128 stands for zero in the data rows.
Some points:
[152 186  63 101 102 151 205 195 127 119 140 186 151 128 148 126 114  86
 105 117 179 141 112 159 150 122 118 104  93 139 166 136 141  94  87 147
 140 127 132 135 150 156]
[ 85 126 115 120 149 117 109 142 129 112 162 141 121 112 135 109 112 163
 123 119 144  91  74  93 195  67 114 202  80 142 112 109 114  56 173 173
 135 156 220  94 170 117]
[ 11  84  87  80 220 145  65 235 123 110 103 150  97 120 138 122 158 117
 153 159 150 152 118 157 152 149 138 127 122 118 118 110 127  95 148 130
  93 161 112  83  79 133]
[132 180   6  19 121 113 174 160 164 145 104  75 140 119 129 117 153  99
  99 144 140 150 129 110  98 127 151 161 113 161 113 131 126 146 116 157
 178 116 146  80 215 149]
[133 140 140 134 193 100 112 121 141 152 142 136 157  80 161  45 171 100
  44 105 127 159 125 156  70 126 125 118 163  79 172  83 148 132 169 100
 113  93 150  88 178 162]
[130  95  91 114 175 104 116 113 140 120 171 167 147  31 116  56 173 115
  45  80  62 117 104 165 114 129 116 131 127 172  88 128 165 114 169 142
 100  68 124 138 136 156]
[143  54 138 102 181 102 112 129 140 171 172 143 134 137 149 149 103  47
  92 103 193 114 117 162 141 130 129 172 165 166 167 159 179 117 149 191
 166 128 195  55 183 189]
[138 101 108 132 175 111 118 146 160 134 182 157 116 111 169 120 124 124
 103  73 123 141 154 109  99  97 191 150 106 108 155 153 135 140 177 140
  83 127 121 120 172 141]
[111  97 116 118 158 139 133 147 136 154 157 118 125 119 154  78 119 140
 125 126 109 230  95 157 139  75 222  47  79 146 110  65 133 141 124 133
 120 147 126 136 109  92]
[134 124 123 118 115  92 121  81  94 140 112 102 132  78 176 116 127  92
 112 137 119 175 105 109  48  92 144 144  76 109 164  81 117  79 147 103
 167 147 147 143  69 153]
[130 122  96 133 135 122 149 103 121 144 123 129 137 117 170 136 123 129
 119  93 125 175  89 109 108 129 161 118  80 112 106 103  98 124 148 137
 155 166 121 205  43 110]
[151 111 102 125 179 112 153 161 121 114 128 163 124 104 137 107 130 117
 129 136 139 107 132 128 144 140 134 147  94 111 132 158  19 255 201 159
 151  39 153 121  62  74]
[143 142 114 118 143 108 160 129 153 154 161  95 139 144 134 146 104 112
 127 123 131 119  85  97 140 104 111 136  77 167 119 116  72 152 165 181
  59 150 167  98  83 117]
[108  93 169 171 114 136  97 108 137 153 134 175  99 100 159 185 143 109
 138 112 160 191 107 145  20 105 118 172  55 104 222  74 127 159  91 149
 125 131 102 120 129 169]
[129 118 128 106 120 104 148 106 142 141 145 137 122 107 141 161  97 112
 150 123 169 136 111 102 142  95  70 129  92 185 123 115  90 131 155 153
 141 134 110 185  80 139]
[136 104 129 153 150 148 162 111 158 135 140 112 122 115 142 147 103 115
 138 141 128 109 126 142 142 104 151 150 142  99 142 141 224 108  71  25
 116  24 178 150  70  14]
[129 106 104 167 127 151 164 111 131 169 144 106 101 123 144 104  93 136
 142 140 124 124 104 111 134 175 123 121 162 131 113 164 169 128 152 126
 157 149  58 140 132 105]
[119 127 127 141 109  96 106 154 175 115 126 100 117 122  87  82 105 125
 180 151 207 105 135 116 100 115 126  97 139 107 126 159 190 142 121 114
 179 121 105 167 107 127]
[113 120 172 153 101 121 135  89 100 142 161 124 116 188  30 162 178   0
 143 195 108 156 165 193 123 120 147 121 168 130  92 145 129 164 230  92
 114 156 159 210 228  81]
[ 92 170 106 166  91 125 134 112 158 104 139 118  82 179  53 134 163  31
 118 160 102 135 197 196 142 123 165 159 163  61  97 141  52  28 106 186
  83 111  96 204 140 145]
[ 80 118 165  97 108 157 138 145  38 167  21 124 164  84 206  91 131 142
 200 107  82 158 148 119 178  88 138 140 138 155 137 114 123 128 108 136
  93  94 122 120 148 154]
[175 114  95 169 128 106  84 103 114 180  98 155 117  95 178 105 142 137
 137 118 106  68 221 113 127 134 115 139  84 172 147  90 173 136 148 177
 115 119 157 140 140 167]
[119 142 111 136 115 141 135 135 105  81 121  89 128 128 156 122 121 118
 100 126  86  79 159 143 162 117  61  55  58 197 140  79 135 113 146 107
 102  59 138 109  91  97]
[ 93 158 149 139 107 147 118 144 141 187 117 136 107 151 179 119 114 149
  90 155 134 105 104 131 151 138 127  76 156  80 100 143 115 199 117 151
 138 111 135 150  88 137]
[131 187 155 144 114  94 136 104 131 167 135 127 121 113 186 126 133 154
 133 111 171 135 114 127 145 148  95 102 127 133 126 146 109 142 140 125
 159 175 154 165 123 155]
[125  84 114 128 136  85 147 112  87 164 107  99  72  64 184 176 124 199
  92 210 135 107 139  85  99 147 137  95 164 114 133 123 137 120 109 127
 101  90 125 162 137  65]
[128 148 156 132 113 104 129 149 161 146 139 145 162  89 140 184  82 122
 151 133 131 107 106  92 117 179 120  72 179 123  79  90  99 144  93 150
 109 119 102 114  92 129]
[109 154 176 139 107  91 120  75 133 142 163 177  88 129 194 193 136 114
  86 161 175 154 150 149 106 139 140  96 193 136 100 157 182 118  32  92
 132  97 158  82  64 101]
[125 128 156 128 109  76 176 117 100 166 132 123  88 136 106  98 171 125
 101  99 189 100 165  56 171 153  74  94 114 134 169 103 151 136 112 129
 136 108 114 119  90 100]
[ 81 165 155 165 117 110 126 115 153 151 143 137 164 121 147 167 134 111
 119 120 145 126  78 102 151 167 172 120 180 127  84  98 140 161  88 143
 154  95 113 147  60 159]
[ 81  77 134 170 137  89 122  81 128 100 126 108 105 164 190 165 154 106
 101 145 125 102  83   0 151 185 116  59 118  99  72 142 139 173 109 128
  90 120 102 125 138 150]
[117 118 113 112 134  92 169 150 170 160 188 159 160 159 188 126 156  68
 155 123 124  71 135 122  74  84  91 201 172 133 161 144  91 172  93 104
 110 171 135  92 106 183]
[139  90 136 178 181 106 116 166 158 145 125 166 123 125 120 112 177 112
 117 118 154 160 131 144  79  80 146 138 114 141 119  58 103 174  93 129
  84 174 144  84 103 127]
[126  98  68 134 148 117 108 138  90 141 183 106 149  83 122  95 124  83
  99 106 110 126 116  93 138  90 169 126  79 128 137 141  83 134  95  96
  59 180 111  90  94  83]
[135 111 133  89 115 139  89  97 135 146 139 174 109  91 111  68 172  93
  89  99 120  75 121  81  95  82 181 156  83 185 105 239 104 144 119 126
  60 125 113 108  82 117]
[195 122  86  70  89 106 155 187 146 111 159 170 136 147 157 129 153 117
  93  94 129 213 111 162 144  61 137  79 137  87 102 111 152 161 136 129
 122 101 110 104 119 123]
[ 75  78 162 135 123 102 159 143 183 171  98 159 138 144 196 136 107 143
 132 117 112 152 125 120  92 114  79 196 128 144 170  81 123 117 189 143
 137 146 113 123 132  91]
[114 130 134 103 133 139 183 101 137 125 129 145 121 109 162 147 102 141
 121 121 161 104  77 101 127 105 142 160  97 162 156 101  89 109 129 145
 136 161 101 195 147 113]
[140 166  67 110  73 153  71 171 156  89 134 143 123 147 111 113 127 102
  77 114 158  97 125  95 131  99 154 112 121 171 143  86 100 137 126  83
 133  61 122 160 140  78]
[163 182 138  81  69 129 121 147 138 126 140 140 131 108 125 133 138 141
 174 166 113 128  99  50 122 133 153 148  81 103  80 134 153 118 215 116
 105 139 145 121 146  92]
[145 147 176 123 183 136 158 171 110 122 123 103 144 166  79 104 133 146
 106 153 131 153  72 109 145 114  76 131  46 135 118 136  93  68  72 150
 111  61 126 141 179 110]
[145 146 138 153 192 120 138 209  82 149  79 113 153 134 102 163 135 201
 131 140 102 161 120 113 109 104 135 133 105 128 102 131 154  83 114 134
 130  77 116 153 113 104]
[175 103 106 123 145 132 129 107 108  98  52 127 139 125 138 134 154 168
 155  92 107 161 111  95 160 136 109 133 144 156 126 118  93  65 153 119
 132 163 136 164 126 113]
[171 147 154 175 115 146 125 128 129 125  98 103 109 110 185 132 143 152
 148 123 151 162 142 150 215 129 112 189 130 157 103 134  71  82 132 116
 125 137  91 114 143 140]
[118 132 113 108  71 199  77 189 109 125 180  82  93 118 166 156 117 180
 112 129 164 125 143 152 113 156  99 118 147 115 134 148 151 165 133 123
  99  85 135 191 121 141]
[ 89 106 137 135  99 161 137 100 183 126 100 138 102 138  70 125  68 110
 119  51 140 120 139  80 140 165 120  97 122 134  83 120 143 127  76  86
 112 109 174 147 126 140]
[144 121 102 163 113 166 126 130 109 172 118  86  72 114 123 164 161 199
 143 121  91 124 152  83 135 144 131  90 123 151 121 139  91 114 144  84
 138 102 173 107 141 139]
[128 148 170  87 167  80 149 107 166  37 116  87  45 150 122  69  44 151
 191  46  97 125 151 182  81 150 132 122 174 129 126 159 128 127  80 145
 106 129 139 131 122 130]
[ 81 155 138 190 104 106 141 106 114  75 140 124 230 129  93 141  66 185
  72 140 173 141 172 169 128 147 141 149 159 116 146 175 158 170 144 119
 105 176  81 117 115 163]
[131 129  63 106 106  81  85  80  88 144 134 167 187 166  88 114 155 141
 214 160 119 106 107 163 157 159 123 139 106 137 137  88 121 134  74  92
  82 141 147 151 176 113]
[ 84  82 131 130 123 139  74 148 100  86 138 123 255 192 170 148 186 124
 170 101 157 105 167 151 114 151 146 151 137 108  85 159  84  85  79 198
 207 125 160 106 192  71]
[105 167  82  59 183 171  61 142  94 154  68 152 172 181 115 174 128 137
 147  99 123 123 177 109 133 114 136 160 145 122 108 117 145 159 164 128
 115 181 126 119 134  83]
[170 103 178  21 198 117  54 143 145 109 147 125 135 121 116 134 155 120
  65 188  84 144 195 138 203 179 108 176  94 166 123  86 121 107  95 119
 178 139 129 150 169 114]
[152 134 162  78 237 138  77  71 120 179  85 116 142 151 172 143 128 144
 158 129 120 114 151 186 163  80 120 112  66  84 136 111 157 105 121 100
 126 121  77 127 139 171]
[116 157  55  69  82 187 108  73  92 119 128 168 173 173 109 147 170 136
 131 135  91 108 132 149 108 113 121 133 100 100 116 113 168 130 138 205
 193 146 147 100 181  65]
[150 158 162 111 169 188 125 170 175 100 106 105 159  78 113 163 142  90
 131 162  89 134 129  87 197  90  92  87 130 122 209 163 116 101 110 189
 167 149 150 139 147 123]
[170 188 132 130 141 179  81 152 103 116 108 117 119 172 102 114 121 125
 102 142  88 132  75  96 126 136  90 130 144 134 154 130 105  80 155 152
 159 130  95 115 162  73]
[119 160 125  95 116 158 124  99 132 117 139 132 205 159  63 131 213 163
 189 134 137 179 105 127 113 126 111 102 138 135 142 149 184 109 171 111
  98 121 124 163 143 113]
[146 124 131 115 129 149 112  97  73 128 115 172 187 188  87 153 154 120
 188 118 171 115 108 163 117 148 146  99 194 105 151 143  60  65 192 114
  97 113  96 128 141 140]
[179 103 145 116 125 137 143  72 137 105 125 177 134 191 108 117 157 111
 152 154  88 172 126 144 182 164 123 143 112 124 176 173 113  84  91 155
 141 123 114 153 131 153]
[170 158 146 181 122 165  80 158 125  73  92  87 111 160 132  96 117  99
 146 157  80 146  86 146 106 102  73 127 144 158 145 169 164 150 112 153
 149 132 114 145 139 128]
[ 90 142 146 126 110 125  98 114 139 131 118  99 131 101  77  97  27 183
 138 130 111 164 136 142 120 152 104 106 147 114 121 175  64 123  92 116
 136 127 152  85 111 149]
Along one direction, these points spread out more than along any other. For each point below, how far along it does it lie, from 0 to 99? 50 is the average, and the first point above lies past it. One standard deviation of the points above along it is 16.
[109 217 128 169 127 126 141 133 151 110 141 136  56  92 106 122 126 102
 180 117 112 120 159 144 150 168 105 118 110 168 163 139 144 164 109 104
 163 111 115 102 160 111] 49
[130 135 122 169  86  93 117 161 111 155 105 192 137 134 135 166 100 158
 143 163 109  99 107 136 118 142 145  99 156 135 119 165 153 114 173  94
 167 166 118 128 127 172] 49
[126 120 131 135 142  79 136 105  78  82 119  99  76 123  88 160  79 160
 115  99 136 149 109 147 125 109 100 166 166 101 128 140 189 171  56  90
 123 113 166 144 121 131] 39
[142 152 174 157 120 168 182 150  77 110 138 135  84 121 140 141 129  94
 139 106 126  64 125 133 120 188 157 111 130 115  93 119 150 142 158  92
 161 181 135 120 154 156] 48
[147  77 126 160 111 170 165  79 165 118 125 123 105 119 125 152 102 143
 102 164 149 106 154 139 120 140 111 122 156 106  61 148 121 144 119  76
 170 162  77  62 136 169] 41
[149 107 160 153 125 175 178 110  85  93 176 152 151 129  70  94  93 168
 152 172 155 115 187 118  91 101 134 115 179 125  85 117 113 131 128 122
 140 169  91 124 127 182] 54
[165 108 153 135  69 135 121 143  92 132 145  50  95 135  57 119 120  88
 156 104 108 121 134 159 126 179 128 163 134 115 132 115 159 120 164 120
 136 128  95 122 114 132] 59
[ 88 118 135 153  90  90 148 132 124  87 185 112 104 142  49 109 109 157
 156  79  61 118 142 120 135  96 121 135 184  76 155 127 120 129 132 119
 185 142  88 123 135 158] 55
[147 122 113 161 100 206 154  90 130 108 149 117 101 157  81  84  93 140
 139 173 144 128 156 104 117 185 145 159 169 101 132  90 158 138 131 107
  89 125 193 113  99 155] 48
[164 107 151 157  71 107 148 134 143 126  44 122 136 100 140 103 101 143
 121 121 117  94 146 139 136 152 107 115 130  60 116 143 123 119 120 110
 113 191 130 120 149 137] 47
[129 136 164 137 106 154 144 169 135 128  97  72 131 121 103 146 197 189
  95 143 103  75 120 196 109 154 121 132 146 147 151 144 122 149  88 116
 115 153 140 145 109 132] 52
[111 128 165 142 104 102 134 135 142  85 128  88 141 191  71 135  89 180
 108 148 115 102 152 163 102 132 208 128 146 149 181 143 141 134 155 103
 157 131 108 102 107 186] 52
[144  85 147 149  99 129 162  61 171  82  98  83  96  98  69 140  99 160
 138 128 149 101 115 201 128 128 171 142 176 103 126 122 160 168 132 166
 126 140 102  68 128 148] 45
